In the data rows, the value 128 means zero.
Some points, each followed by its number:
[153 129 131 136 146 132 132 122 152 148 124 142 141 133 123] 0
[ 77 160 108 127  98 105 122 123 124 111 111  96 134 156  96] 1
[112  90 151  99 109 140 129 110 157 150  79 131 128 120 136] 2
[120 149 129 183  98 134 128  80 149 168 103 102 195  75  79] 3
[ 80 154 108 117 108 105 123 147 116 101 123 108 113 157 114] 4
[130 149 133 178 101 136 127  81 154 169 105 104 195  77  80] 5
[149 114 123 116 179 150  95 166 105 170 149 110 155 164 155] 6
[146 135 149 172 130 115 150 122  83 124 120 177  98 113  94] 7
[114 111 148 100 126 165 111 117 163 166  73 154 101 152 156] 8
[111 115 139 117  94 148 129 104 171 119 158 164 150 105 134] 9
[154 115 119 114 182 145 100 169  99 170 146 105 152 165 156] 10
[118 135 133 176 136 155 130 119 133 178 132 145 157  67 126] 11
[150 107 123 107 182 161 126 125 121 168 143 182  91 146 171] 12
[100 132 120 111 124 108 126 176 102  95 148 126  93 146 151] 13
[125 141 132 178 118 146 130  96 148 176 116 122 177  73  99] 14
[255  71 153  46 118  80 132 175  81  26 153 108  92 134 191] 15
[111  91 153  97 111 143 129 114 157 151  77 135 124 125 139] 16
[193 152  33  92 123  37 205 137  81 118 104  84 133  84 138] 17
[ 95 146 162 163 115 173 117  90 153 112 115 132 120 159 100] 18
[121  98 145 103 163 176  61 167 159 173 166 118 165 161 170] 19
[ 89 155 117 151  99 121 125 108 133 138 113 101 156 123  94] 20
[168 149 100 141 124  76 181 129  78 119 106 136 107  99 109] 21
[105 107 129  88 102 158 107 111 202 129 170 139 171 117 156] 22
[135 147 135 176 104 137 128  83 155 168 104 105 190  81  84] 23
[167  98 114  68 176 146 127 102 107 146 131 167  79 185 171] 24
[116 121 126 108 131 112 128 184  98  91 155 130  88 142 167] 25
[161 125 115 129 172 130 128 154  81 157 139 123 137 149 135] 26
[182 151  52  97 120  45 197 135  92 117 101  90 126  86 133] 27
[ 71 195  95 107  65  65 116  96 147  73  74  57 155 194  34] 28
[ 90 154 116 150  99 120 125 109 131 134 113 102 153 127  94] 29
[155 118 119 121 179 143 107 163  96 167 145 112 147 161 146] 30
[130 168 144 101 142 191  83 121 171 184  70 178  61 190 184] 31
[100 148 177 181 110 145 120 100 139 112 102 158  91 133  90] 32
[124 149 132 181  99 136 128  80 153 168 103 103 194  78  78] 33
[117 103 153 112 146 167  80 148 164 158 163 136 154 151 154] 34
[ 78 154 109 121 106 105 123 141 118 102 120 105 119 156 111] 35
[100 144 173 166 115 142 105 110 154 116 103 142  95 137 100] 36
[ 78 157 109 127 101 107 122 131 122 109 117 103 127 152 103] 37
[142 119 132 136 135 129 145 119 144 125 138  48 176  70 139] 38
[ 94 134 119 122 125 116 126 162 106 106 142 127 105 139 143] 39
[158 139 128 161 131  99 166 127  73 126 117 162 102 108  97] 40
[130 115 133 123 135 127 129 175 102 115 157 141 101 115 170] 41
[ 88 142 116 129 121 117 126 149 113 115 135 121 115 138 130] 42
[168 149  96 139 123  74 179 127  79 120 107 133 106  97 108] 43
[126 131  34 113 135 145 141  85 146 129  85 164 102 102 125] 44
Which five points above are nearest to each new point by angle? Their numbers follow each, nearest first.
[112 138  49 128 130 141 142  87 139 139  98 141 104 110 123] 44 27 17 43 29
[113 117 144 130  97 147 131 106 161 120 155 170 140 106 125] 9 22 18 11 32
[165 127 111 126 172 128 130 154  80 156 140 121 138 152 133] 26 30 10 6 12
[158 133 134 138 132 126 130 111 156 142 117 128 153 132 107] 0 23 5 33 3
[ 95 146 158 158 119 177 118  86 158 110 119 125 128 163 106] 18 36 32 29 20
[107 110 108  73  86 150 131  95 214 115 176 135 183 100 159] 22 9 34 2 38
[110 106  56  16  61 143 151  79 253 104 193  93 230  86 191] 22 9 38 34 2
[ 68 190  96 109  67  69 119 103 142  75  78  62 150 193  42] 28 1 37 35 4
[152 112 142 141 152 129 147 119 104 146 125 101 151 109 138] 38 26 30 10 11
[146 122 127 128 165 148 130 133 141 158 140 166 116 139 147] 12 24 0 31 30
[148 121 130 126 164 143 131 132 144 156 138 160 120 138 143] 12 0 24 31 34
[144 111 125 106 182 154 128 137 125 159 146 179  88 159 171] 12 24 31 30 6
[222  78 150  73 124  96 134 181  86  52 163 121  93 126 195] 15 41 25 13 24
[139  44 249 128 145 163 160 204  39  72 254 195  80 129 157] 41 25 15 13 39
[201  83 148  84 130 103 134 185  90  68 164 127  92 124 191] 15 41 25 13 24
[106 108 143 104 112 160  99 119 185 136 167 146 160 124 149] 22 9 34 19 2
[143 116 135 135 134 127 145 121 148 123 139  42 180  73 139] 38 23 5 3 33
[141  54 251 120 140 153 153 201  41  77 245 185  95 131 161] 41 25 15 13 39
[146 120 127 125 167 147 131 134 140 160 140 166 114 143 150] 12 24 0 31 30
[115 140  46 126 132 141 142  86 142 136  97 146 103 109 126] 44 27 17 43 21
[113 120 154 140 103 146 130 107 151 121 149 177 133 108 118] 9 32 22 36 18
[109 150 134 152 106 167 149  70 145  99 125 125 137 149 104] 18 32 29 36 20
[141 120 134 134 135 126 146 119 147 124 141  46 177  70 139] 38 23 5 3 33
[145  64 248 119 138 142 147 198  47  85 235 172 110 130 162] 41 25 15 13 39
[144 114 125 106 179 151 130 140 128 156 148 178  89 161 170] 12 24 31 30 6
[134 132 160 175 124 127 138 121  98 127 126 187  98 114  95] 7 40 32 36 21
[ 73 193  96 109  66  65 118  97 142  71  74  57 154 193  37] 28 1 37 35 29
[107 105 113  70  91 155 114 103 218 125 178 129 185 111 164] 22 9 34 19 2
[150 126 130 133 152 138 132 123 147 155 131 151 134 135 131] 0 12 31 24 34
[ 97 147 154 153 121 182 118  83 161 112 124 115 135 169 109] 18 36 32 29 20
[164  97 162  97 144  96 126 148 178 124 137 152 124 107 160] 15 22 0 41 34
[162 149 150 115 111  83 122 144 137 127 141 127 139 114 138] 15 27 17 43 21
[149 117 136 142 151 129 144 119 102 145 128 104 147 102 138] 38 26 11 14 30
[124 115 126 100 130 109 129 189  96  83 159 131  88 144 175] 25 13 41 39 15
[140 135 156 173 126 125 142 122  90 126 123 186  96 113  96] 7 40 32 21 43
[147 108 122 108 183 158 125 133 125 164 146 181  89 154 171] 12 24 31 30 6
[115 148 166 178 111 122 131 110 124 112  98 162  83 118  90] 32 36 7 18 40
[144 111 141 145 149 150 129 156 107 152 155 154 122  74 168] 41 11 12 26 30
[142 118 129 134 171 160 129 132 134 177 144 174 116 120 156] 12 0 24 31 34
[194  80 143  71 126  89 134 200  83  41 169 117  77 153 199] 15 25 41 13 39
[127 129  39 117 139 148 141  93 140 129  91 168  96  98 126] 44 17 27 43 12
[147 121 129 127 170 151 129 134 140 164 141 169 114 136 150] 12 24 0 31 6
[143 117 127 124 175 154 130 134 135 168 144 173 111 136 157] 12 24 31 0 6
[149  72 244 115 130 136 137 193  53  92 222 160 124 134 162] 41 25 15 13 39
[114 111 147 101 127 167 110 122 163 167  75 156 102 154 159] 8 31 16 2 12
